Each row is where one point has got to under a steady rotation. How many steps took it there?
The counts run from 0 to 314.
[129 123 125 113 171 118 125 137 152 143  96 177 127 167 124 121  74 100
 110 150 151 116 131 149 161 154 131 137 124 160 148 157 177  91 128 147
 151 135  79  82 118 144  93 146 145 102 127 120 119 122  99 140 130 157
 138 198 134 128 121 146 143 150 170  95 157 172 132 128 113 143 116 150
  80 153 135 159 182]  299
[178 158 115 137 188 131 114 109 124 138 131 184 148 161 133 136  92 128
 116 168 144  96 125 123 145 141 125 133  90  94 147 143 193 112 116 135
 148 135  90  57  99 105 110 137 143 116 174 117 132 127 118 119 119 169
 101 171 123 116 116 186 142 121 156  99 143 148  93 127 124 113 125 138
 130 134  89 130 179]  291
[146 162 118 162 133 102 150  97 139 109 136 165 117 150 107 152 138 109
 113 161 144  75 127 126 135 116 149 142 116 106 135 160 167  94 112 139
 143 113 128  81 124 130  97 144 139  99 176  82 137 142  84 105 105 108
  93 136 104 131 117 156 146 113 186 112 181 133 105 128 168 122 113 145
 122  99 107 195 168]  268
[166 162 126 148 166 143 142 129 129 117 121 177 103 115 108 160 109 132
 147 155 135 114 156 142 163 116 121 142 151 103 143 144 164 123 107 122
 131 113 118  75 108 144 160 119 145  85 172 100 136 146 143  62 105 175
 133 142 112 143 109 186 153 102 156 137 137 123 108 145 165 127  74 120
 113  69  72 121 145]  136
[160 137 120 153 177 147 137 164  89 123 119 158  82 132 161 123  99 105
 155 135 149 100 135 137 133 156 122 125  99 122 162 146 183 115 159 156
 164 165  99  96 112 155 168 111 161 129 132 129 134 116 139 102 124 168
 168 161 124 174 115 144 121  89 155 106 144 142  73  96 105 129 117 151
  89 137 119  90 160]  211
[187  98 134 142 141 120 136 138 121 122 123 183 110 126 146  93  71 118
 137 133 149 106 144 153 121 138 152 127 133 152 167 170 168 107 119 106
 163 140 104  88 112 160 123 117 146  99 127 132 118 106 107 103 115 138
 167 149 107 138  96 137 109  94 183 145 175 146  95  84 129 147 138 142
  62 131 165 101 181]  195
[141 162  85 133 173 139 147 150 114 111 104 151  89 147 148 137 102  82
 158 147 152  84 127 179 164 144  89 132 153 135 163 168 170 109 147 137
 151 136 101  87 121 174 165 121 142 102 151 114 127 150 134  45 120 158
 143 160 106 152 119 171 153 137 126 108 143 119 104 119 128 125 110 146
 137  92 122 147 155]  126
[154 181 118 121 209 119 121 138 126 110 121 133  90 149 116 142  79 129
 143 161 132  96 120 146 170 160 124 136 146 120 162 156 167  98 109 135
 104 102  92  70 145 146 153 122 130 112 131 106 119 136 117 103 150 136
 152 140  98 159 117 180 141 106 179  95 137 149 107 146 139 114 111 126
  96 105  92 157 132]  145
[172 181 111 137 159 105 114 117  97 102 105 126  92 167 116 158 140 121
 129 183 152  83 118 137 131 153 123 127 117 106 137 153 188  93 136 149
 126 116 127  82 162 155 161 114 183 120 170  94 146 111 102  96 118 159
 116 151 106 165 135 169 147 127 173  93 135 116  90 151 118 107 110 121
 126 121 103 172 129]  250
[174  81 129 146 106 123 171 127 131 107 122 173 135 142 113  99 140 107
 130 152 147 119 140 145 154 105 148 141 122 135 142 185 180  83 127 148
 143 113 152  84  91 145 147 156 151  85 163  68 110 164 130  68  85 159
  97 160 105 132 115 143 152 141 162 124 172 123 140 132 153 148 100 164
 113 102  96 142 165]  7
[167 145 130 161 165 108 121 104 147  99 135 150 109 156 121 119 112 102
 125 161 153  58 117 158 129 149 134 143 110 105 163 174 175  76 124 156
 146 114  93  76 119 139 121 145 113 129 167 101 135 160 112 113 115 110
  96 130  95 124 100 157 146 137 147 119 147 126 103 126 147 100 124 170
 138 127  92 180 188]  272
[176 128 105 122 139 155 152 118  89  92 117 146 125 154 121 138 121 118
 135 159 154 106 131  89 141 129 138 127 123 123 134 150 188 107 138 131
 176 144 137 103 126 165 172 136 189 116 161 103 120 109 142 106 109 161
 125 164  99 180 151 165 114  93 186  84 172 144  97 129 118 116 140 109
  93  99 118 130 150]  225
[186 159 102 176 151 159 144 102 109 122 120 167  97 148 147 125 114 105
 116 153 140  71 125 102 133 123 149 144  99 112 131 136 176 129 127 122
 168 156 139  84 118 132 103 139 139 125 157 101 139  97 134 148 115 114
 107 149 103 147 124 168 109  92 181 113 130 153  94 115 110 111 153 130
 101 106 127 134 204]  76
[216 120 148 160 152 143 138 110 123 125 142 168 129 143 135  96  87 145
 119 175 156 111 123 133 148 140 162 141  88 102 145 163 187 110 106 127
 139 115 105  73 110  98 111 159 136 115 175 110 124 126 152 150  91 155
 119 148 114 125 101 162 113  90 172 135 147 157 107 124 128 133 124 131
  90 140 105 116 182]  181
[130 115 121 149 145 127 141 147 152 124  88 182  87 185 146 133  80  88
 115 151 120  76 122 154 139 133 132 143 141 147 159 187 149  73 119 120
 145 144  88  85 151 157 103 131 145 102 136  96 143 146  74 102 107 119
 160 151 137 173 155 132 133 129 172 112 160 134 112 136 163 128  90 142
  85 123 128 147 150]  43
[191 120 134 190 115 152 144 106 143 133 130 167 101 140 111 108 121 123
 110 153 145  86 139 103 146 115 163 172  92 122 129 131 172 116 122 143
 172 130 116  98 116 125  86 174 136  99 146  96 137 107 154 166 108 129
 136 131 102 157 116 143 116 103 171 123 140 150 121 124 144 117 110 137
  57 125 107 137 208]  72
[133 140 127 147 159 112 163 149 124 122 106 152 113 163 146 112 131 104
 132 173 144 105 118 165 147 155 106 140  96 137 164 181 174  69 159 149
 126 152 119  83 114 140 160 130 144 105 157  93 137 183 104  72 115 156
 119 160 138 165 130 148 162 134 159 103 139 121 106 118 130 143  91 161
 140 141 104 140 149]  17
[149 148 109 145 179  87 100 109 115 116 107 168 116 154 135 135  94  90
 114 160 164  74 119 179 122 160 137 119 127 117 156 176 179  87 120 135
 139 129  89  62 149 157 110 118 150 110 157 108 131 115  76  84 110 136
 117 154 111 115 122 173 145 144 161 120 159 117  96 128 122 115 134 151
 128 141 123 176 167]  275
[164 148 124 156 191 153 131 131 140 104 127 159  95 179 135 111  85 119
 131 165 112  67 109 133 151 150 115 135 114  95 170 165 154  81 102 129
 125 141 109  75 108 118 156 130 129 121 135  99 144 173 108 103 131 125
 124 136 127 166 132 151 123  81 174  94 154 152  88 140 165  96 106 127
 111 100  99 132 143]  36
[148  96 157 138 136 102 133 156 155 124 103 163 103 169 116 118 115 120
 121 150 135 127 148 182 143 150 116 145 135 143 146 196 156  77 126 142
 132 117  91  82 131 159 144 132 167  86 135  92 129 155 111 100 111 186
 148 157 151 158 126 136 164 137 150 119 151 117 129 153 145 153  59 154
  80 148 111 147 157]  23
[135 183 112 117 202 119 135 142 137 110 118 139  98 155 112 156  97 121
 149 164 133 111 121 128 165 148 129 134 145 130 161 156 177 102 120 139
 111 107  95  81 154 137 145 121 145 115 159  95 126 144  96 109 126 127
 131 146  98 178 135 170 159 119 193  79 159 156  99 156 152 137  95 114
  94 107  97 164 117]  144
[151 118 141 150 156 102 165 131 133  98 140 158 131 127 121 108 146 124
 142 161 146 105 128 131 151 130 128 141  96 106 167 167 185  74 136 141
 127 135 140  92  89 152 150 142 127 112 168  83 132 187 115  68 120 152
 110 128 112 157 111 148 149 112 178 112 158 123 106 114 168 133 100 163
 126 106 103 146 157]  12
[135 116 131 152 139 135 163 150 127 143 126 183  90 150 159 108  88 100
 130 135 149  95 128 140 145 137 156 145 114 159 148 187 171  92 144 138
 169 145  94  98 116 150 101 131 134 101 139 115 137 120  90 127  96 118
 145 157 134 159 131 117 130 112 179 133 183 154 105  87 132 166 122 172
  68 145 163 127 187]  193
[171 125 122 144 200 139 156 115 140 125 131 168 119 132 156  91  98 111
 142 148 134 115 126 110 153 131 130 145  79 118 171 135 174 106 141 128
 160 175 132 102  79 126 114 145 117 116 162  77 124 172 142 116 126 137
 146 134  92 161  97 168 129 128 167 116 131 147  97 108 141 127 123 151
 109  95 115 128 201]  312
[152 130 103 135 167 148 123 141 134 152 112 203 103 160 151 104  65  88
 120 137 140  86 156 165 164 124 130 128 150 145 154 152 162 124 111 127
 148 138  88  67  88 142 103 134 133 122 129 116 125 112 106 112 127 150
 142 207 119 125 122 154 143 119 156 123 147 158 114 116 120 138 127 147
  83 117 131 115 198]  301
[190 114 151 153 142  99 134 128 139 129 139 163 118 122 108 118 105 158
 110 153 146 126 132 119 138 130 176 147  98 131 148 153 173 104 102 120
 125 115 106  91 130 111  95 138 147  88 168 110 116 106 117 147 104 162
 140 129 132 149  91 151 122  98 200 129 168 156 105 124 133 157  98 136
  58 146 116 121 175]  179
[185 128 103 149 201 137 152 108 144 125 124 188 124 125 141 107  90 111
 137 158 133 115 123 111 143 127 136 125 101 132 173 128 175 120 119  99
 150 174 126  88  81 128 116 134 133 120 170  85 116 145 123  99 124 146
 141 141  95 155 103 180 115 114 188 121 138 146  98 120 127 129 127 128
 111 102 129 110 191]  311
[130 139  95 126 134 122 164 107 120 104 120 163 127 139 105 156 149 100
 156 160 156 107 145 104 158 109 112 146 121 146 147 149 185 100 138 138
 162 133 128 114 110 148 150 142 155  83 167  98 136 152 116  82 117 160
  95 131  96 160 121 173 144 112 190  95 198 152 114 112 156 131 110 147
 115  75 127 182 164]  118
[169 137 144 176 103 126 139 122 146 106 125 170  89 136  84 120 128 125
 122 149 141  56 150 156 138 118 141 154 167 106 131 172 156 115  87 147
 121  96 107  63 128 146 123 143 137 102 140  83 141 117 120  81 106 124
 124 149  99 122 116 146 157 100 172 125 161 131 118 130 166 121  82 154
  90  75  82 161 177]  262
[193 100 131 147 135 147 142 127 100 114 116 168 110 125 107 119 100 130
 137 135 143 119 170 102 134 127 137 130 138 137 145 141 172 129 123 134
 164 134 114 105 118 168 165 123 179 106 136 123 119  93 153 110 121 179
 166 158 105 180 114 145 116  86 180 114 172 146 100 112 140 126  91 128
  50  92 119 109 162]  220
[154 104 125 133 113 135 164 150 111 126 108 174 105 127 110 147 119 128
 129 129 142 112 169 113 147 121 146 139 138 153 134 139 161 123 139 133
 166 139 107 119 121 170 149 123 188  91 141 113 131  94 131 109 114 176
 161 160 122 195 127 138 122  89 185 113 194 150 104 108 139 156  91 135
  52 106 124 124 163]  219
[178 144 138 128 185 106 102  97 134 135 126 165 159 148 109 142  87 120
 105 165 154 121 124 124 145 148 139 142  91 105 152 143 184  97 107 129
 148 137  82  75 113 111 100 143 145 111 169 114 124 132 115 133 121 184
 119 148 122 118 101 184 129 123 180 106 145 148 103 140 122 115 116 129
 115 149  93 150 181]  290
[155 121 132 142 192 119 152 119 156 120 119 154 119 132 138 110 105 108
 133 154 141 134 118 106 158 141 133 160  74 146 173 126 178  95 153 133
 170 181 125 114  95 129 122 153 121 107 162  79 118 184 145 129 124 151
 134 132 112 176 114 155 131 147 176 103 147 139 101 106 145 144 118 151
 105 122 124 141 200]  313
[186 120 119 141 140 148 132 114 148 130 121 175 106 151 130 118 108 124
 116 153 126 109 124 148 166 106 143 164 131 132 139 184 170  87  99 114
 146 116 123  67 118 135 100 157 120  80 191  74 111 154 117 109  68 108
 102 133  91 120 129 159 135 146 156 128 132 130 139 166 155 145 104 126
  92  94  94 154 176]  157
[144 131 128 156 116 146 149 150 112 127 105 149  92 146 127 116 131  89
 141 152 174  92 145 161 174 144  90 155 128 163 136 160 187 113 141 188
 159 119  95 103 103 156 155 169 155  88 116 126 142 117 156 109 117 179
 127 188 119 140 117 138 149 119 133  93 162 146 125 107 112 131 123 175
  96 118 126 165 186]  107
[203 148 137 171 185 142 107 113 138 123 118 143  97 153 156 131  87 125
 118 174 130  86 115 124 126 146 134 155  79  96 150 139 170  85 125 121
 175 154  94  89 133 133 109 130 137 115 171  83 145 144 146 141  97 142
 135 124 108 162 118 163 115 136 145 131  99 105  96 152 134 105 110 120
 101 132  78 120 176]  56
[184 105 127 132 137 136 120 161 102 129 100 163  98 155 128 110  90 119
 122 138 156 112 152 150 142 160 129 133 124 153 144 158 178 117 140 155
 178 138  80 108 132 172 165 135 184 117 122 127 121  96 152 113 118 189
 180 176 126 169 131 140 130 114 152 118 143 134 107 123 104 130 110 142
  66 144 127 108 167]  215
[160 170 103 165 160 125 147 136  81 122 122 148  94 133 139 135 134 100
 148 177 178  92 129 132 155 149 108 134  92 124 146 129 192 127 151 166
 155 131 121  98  98 140 158 141 155 122 151 116 144 109 134 105 135 185
 111 168 107 158 108 166 140  99 160 102 155 153  81  95 101 123 145 161
 129 134 123 143 164]  101
[138 180 131 174 157 119 168 150 101 124 122 154  78 129 131 136 138  99
 141 156 174  85 135 138 162 143 107 154 101 124 148 131 183 126 163 188
 147 132 126 114  88 142 150 140 139 114 145 122 148 133 138 101 136 173
 117 169 127 174 103 158 150  96 169  98 149 150  81  73 111 130 125 168
 114 121 127 148 178]  102
[162 151  98 159 145 114 139 122 104 133  98 152  76 141 151 118  95  89
 133 156 159  76 143 156 108 140 143 138 132 152 152 151 162 132 135 131
 165 155 124  88 142 182 111 123 151 124 147 119 134  83 101 105 133 142
 155 170  91 139 102 142 138 124 178 132 135 131  91  93  93 131 143 158
  86 122 174 124 201]  85
[140 117 150 131 162  82 159 127 141  97 132 136 141 132 107 120 141 118
 151 161 150 128 124 144 144 149 142 138  89 126 173 171 182  71 139 133
 133 137 130  95 118 152 159 135 139 107 169  83 113 187 101  84 116 151
 121 120 117 168 104 156 150 138 179 110 164 125 102 126 155 135  92 162
 115 126 110 152 156]  13
[140 158 122 150 149  93 135  97 142  99 119 143 121 142  99 156 128 125
 122 165 150  67 131 127 124 130 153 138 122 112 154 164 184  84 105 134
 135 122 115  80 133 146 104 135 143 102 168  95 130 143  73  90 118 112
 100 114 109 147 107 160 142 116 199 105 174 138  92 122 164 112 118 138
 113 105 119 194 155]  269
[140 150 124 131 154  82 114 109 143 113 114 145 122 171 121 143  99  98
 112 164 161  75 112 167 116 164 138 141 122 128 165 172 177  69 121 146
 152 120  86  80 147 155 112 129 152 104 162 108 137 131  85 118 119 118
 108 137 106 133 126 158 149 168 164 117 155 122 101 137 130 122 125 163
 132 148 126 190 159]  274
